In the data rows, 128 means zero.
Here are some points, each followed by its number:
[115, 121, 117, 138, 112, 141, 87, 119, 95, 121, 140, 118, 125, 128, 162, 131, 144, 105, 145, 142, 155, 130, 107, 113] 0
[107, 88, 146, 151, 103, 140, 102, 146, 88, 124, 162, 152, 99, 134, 189, 115, 175, 109, 175, 170, 156, 113, 110, 97] 1
[124, 124, 115, 149, 107, 131, 113, 114, 105, 123, 128, 125, 135, 137, 166, 138, 137, 95, 141, 157, 134, 135, 118, 136] 2
[162, 104, 55, 143, 132, 129, 107, 87, 108, 146, 115, 131, 139, 111, 174, 204, 155, 115, 120, 159, 118, 143, 195, 117] 3
[139, 131, 112, 144, 113, 108, 131, 111, 115, 128, 126, 123, 107, 111, 143, 127, 139, 135, 80, 144, 105, 126, 151, 170] 4
[131, 139, 115, 138, 113, 116, 139, 119, 165, 127, 99, 105, 124, 117, 169, 130, 136, 123, 102, 142, 94, 135, 141, 181] 5
[135, 144, 124, 140, 99, 110, 144, 127, 184, 115, 91, 109, 136, 117, 162, 122, 142, 118, 90, 155, 80, 137, 150, 196] 6
[150, 149, 125, 152, 107, 83, 141, 117, 208, 115, 80, 100, 125, 136, 141, 113, 154, 129, 91, 146, 66, 133, 173, 211] 7
[152, 151, 134, 127, 98, 91, 168, 139, 229, 110, 76, 91, 142, 108, 151, 106, 151, 129, 63, 150, 48, 139, 174, 233] 8
[161, 147, 140, 119, 108, 81, 191, 143, 222, 118, 79, 100, 136, 99, 128, 89, 149, 152, 26, 141, 31, 125, 200, 255] 9
[125, 119, 130, 141, 131, 83, 189, 91, 235, 106, 64, 110, 140, 128, 111, 77, 145, 114, 50, 131, 40, 129, 165, 200] 10
[140, 125, 125, 119, 119, 110, 156, 117, 174, 116, 102, 113, 141, 114, 111, 117, 142, 118, 90, 149, 87, 117, 150, 170] 11
[128, 142, 120, 122, 138, 118, 127, 120, 142, 137, 116, 109, 133, 130, 121, 121, 144, 106, 120, 142, 119, 117, 132, 145] 12
[148, 151, 120, 99, 150, 147, 103, 119, 120, 154, 165, 117, 151, 95, 160, 93, 135, 128, 143, 106, 117, 115, 105, 118] 13
[117, 112, 122, 125, 142, 146, 112, 136, 102, 134, 137, 136, 126, 132, 115, 126, 125, 110, 157, 129, 155, 118, 103, 102] 14
[114, 105, 126, 149, 137, 154, 119, 141, 87, 133, 163, 147, 144, 144, 137, 139, 127, 130, 182, 136, 187, 110, 127, 103] 15
[78, 112, 165, 113, 135, 117, 110, 137, 83, 185, 149, 162, 119, 137, 86, 131, 120, 121, 168, 129, 154, 138, 99, 47] 16
[102, 61, 109, 94, 159, 124, 81, 119, 83, 159, 169, 101, 187, 139, 156, 153, 136, 92, 143, 106, 136, 94, 71, 94] 17
[142, 117, 120, 109, 129, 162, 94, 121, 84, 159, 157, 104, 96, 144, 114, 133, 111, 135, 152, 121, 176, 125, 100, 47] 18
[126, 115, 127, 121, 134, 155, 92, 142, 73, 147, 168, 138, 111, 130, 121, 133, 123, 113, 159, 122, 194, 106, 88, 59] 19
[124, 117, 142, 90, 131, 161, 67, 156, 52, 145, 183, 162, 120, 125, 136, 151, 127, 123, 132, 122, 173, 144, 85, 69] 20
New points follow, each followed by the numbers of its two nearest points above, nearest first.
[113, 146, 118, 160, 118, 119, 142, 107, 123, 103, 136, 164, 118, 122, 164, 132, 106, 140, 163, 147, 86, 154, 126, 162] 2 5
[154, 131, 151, 102, 120, 97, 161, 143, 188, 123, 105, 106, 146, 104, 84, 91, 134, 136, 69, 135, 90, 108, 150, 166] 11 6
[109, 141, 121, 152, 129, 132, 121, 105, 109, 110, 130, 175, 136, 121, 153, 163, 104, 150, 142, 118, 101, 185, 136, 161] 2 4
[124, 136, 134, 142, 129, 119, 148, 111, 133, 119, 117, 137, 130, 129, 107, 129, 118, 139, 136, 119, 119, 144, 135, 143] 12 4
[152, 144, 138, 94, 126, 112, 133, 125, 172, 152, 105, 100, 121, 134, 85, 108, 130, 145, 110, 96, 114, 115, 130, 122] 12 11
[134, 154, 150, 107, 152, 153, 124, 126, 124, 144, 110, 96, 110, 158, 148, 122, 122, 109, 148, 94, 154, 105, 101, 90] 14 18
[131, 116, 149, 113, 137, 131, 132, 168, 138, 135, 130, 122, 139, 138, 110, 110, 142, 105, 108, 132, 133, 90, 106, 122] 12 14
[120, 155, 120, 172, 133, 98, 146, 94, 148, 112, 90, 154, 149, 126, 136, 138, 113, 144, 151, 116, 98, 160, 149, 172] 5 12
[136, 165, 108, 134, 122, 96, 170, 82, 179, 115, 98, 134, 143, 104, 100, 128, 104, 157, 115, 131, 69, 162, 179, 194] 11 7
[120, 117, 88, 158, 126, 166, 80, 104, 35, 133, 176, 159, 108, 139, 157, 202, 109, 128, 179, 123, 192, 133, 109, 43] 19 15
[146, 123, 125, 102, 124, 151, 122, 145, 113, 134, 141, 126, 109, 160, 123, 130, 147, 110, 122, 134, 156, 120, 112, 102] 14 0
[124, 128, 130, 122, 132, 128, 133, 133, 118, 131, 132, 136, 131, 128, 113, 127, 128, 128, 133, 124, 143, 127, 119, 112] 14 12
[129, 103, 136, 106, 126, 121, 120, 115, 128, 120, 129, 106, 137, 126, 65, 102, 129, 131, 115, 123, 137, 127, 133, 116] 12 14
[99, 66, 161, 103, 93, 170, 77, 167, 37, 121, 204, 152, 81, 154, 125, 103, 160, 119, 186, 162, 195, 84, 76, 34] 19 1
[129, 138, 122, 140, 127, 125, 140, 115, 140, 123, 129, 137, 139, 121, 116, 133, 114, 142, 131, 122, 111, 144, 141, 140] 12 4
[79, 79, 116, 177, 117, 174, 87, 100, 64, 148, 158, 164, 67, 184, 167, 147, 114, 99, 178, 105, 172, 120, 71, 10] 19 18
[134, 115, 127, 113, 128, 143, 117, 164, 110, 133, 143, 131, 120, 136, 128, 121, 135, 106, 131, 134, 155, 108, 107, 101] 14 0
[140, 126, 137, 113, 139, 119, 130, 129, 136, 135, 126, 127, 138, 117, 94, 111, 130, 132, 115, 123, 132, 112, 128, 120] 12 14
[106, 146, 117, 167, 121, 125, 143, 97, 125, 105, 119, 154, 120, 129, 144, 151, 104, 139, 160, 120, 109, 166, 134, 158] 2 5
[95, 154, 130, 140, 127, 145, 146, 86, 129, 107, 108, 148, 128, 127, 116, 136, 115, 138, 130, 120, 88, 138, 154, 150] 12 4
[117, 151, 177, 99, 146, 115, 84, 161, 132, 104, 111, 112, 112, 98, 98, 111, 143, 176, 90, 100, 123, 74, 134, 123] 12 4
[118, 102, 113, 112, 123, 133, 86, 120, 20, 126, 150, 170, 112, 156, 112, 146, 159, 107, 138, 165, 213, 102, 84, 68] 19 20
[124, 149, 119, 144, 127, 103, 163, 86, 178, 108, 100, 133, 155, 110, 106, 119, 111, 155, 114, 128, 68, 163, 165, 186] 11 6
[139, 125, 126, 119, 115, 133, 124, 151, 142, 133, 135, 112, 118, 116, 134, 122, 156, 118, 106, 155, 134, 123, 131, 140] 12 4
[124, 118, 144, 132, 112, 121, 117, 178, 123, 132, 123, 122, 135, 145, 140, 106, 148, 94, 117, 141, 141, 112, 129, 124] 12 2
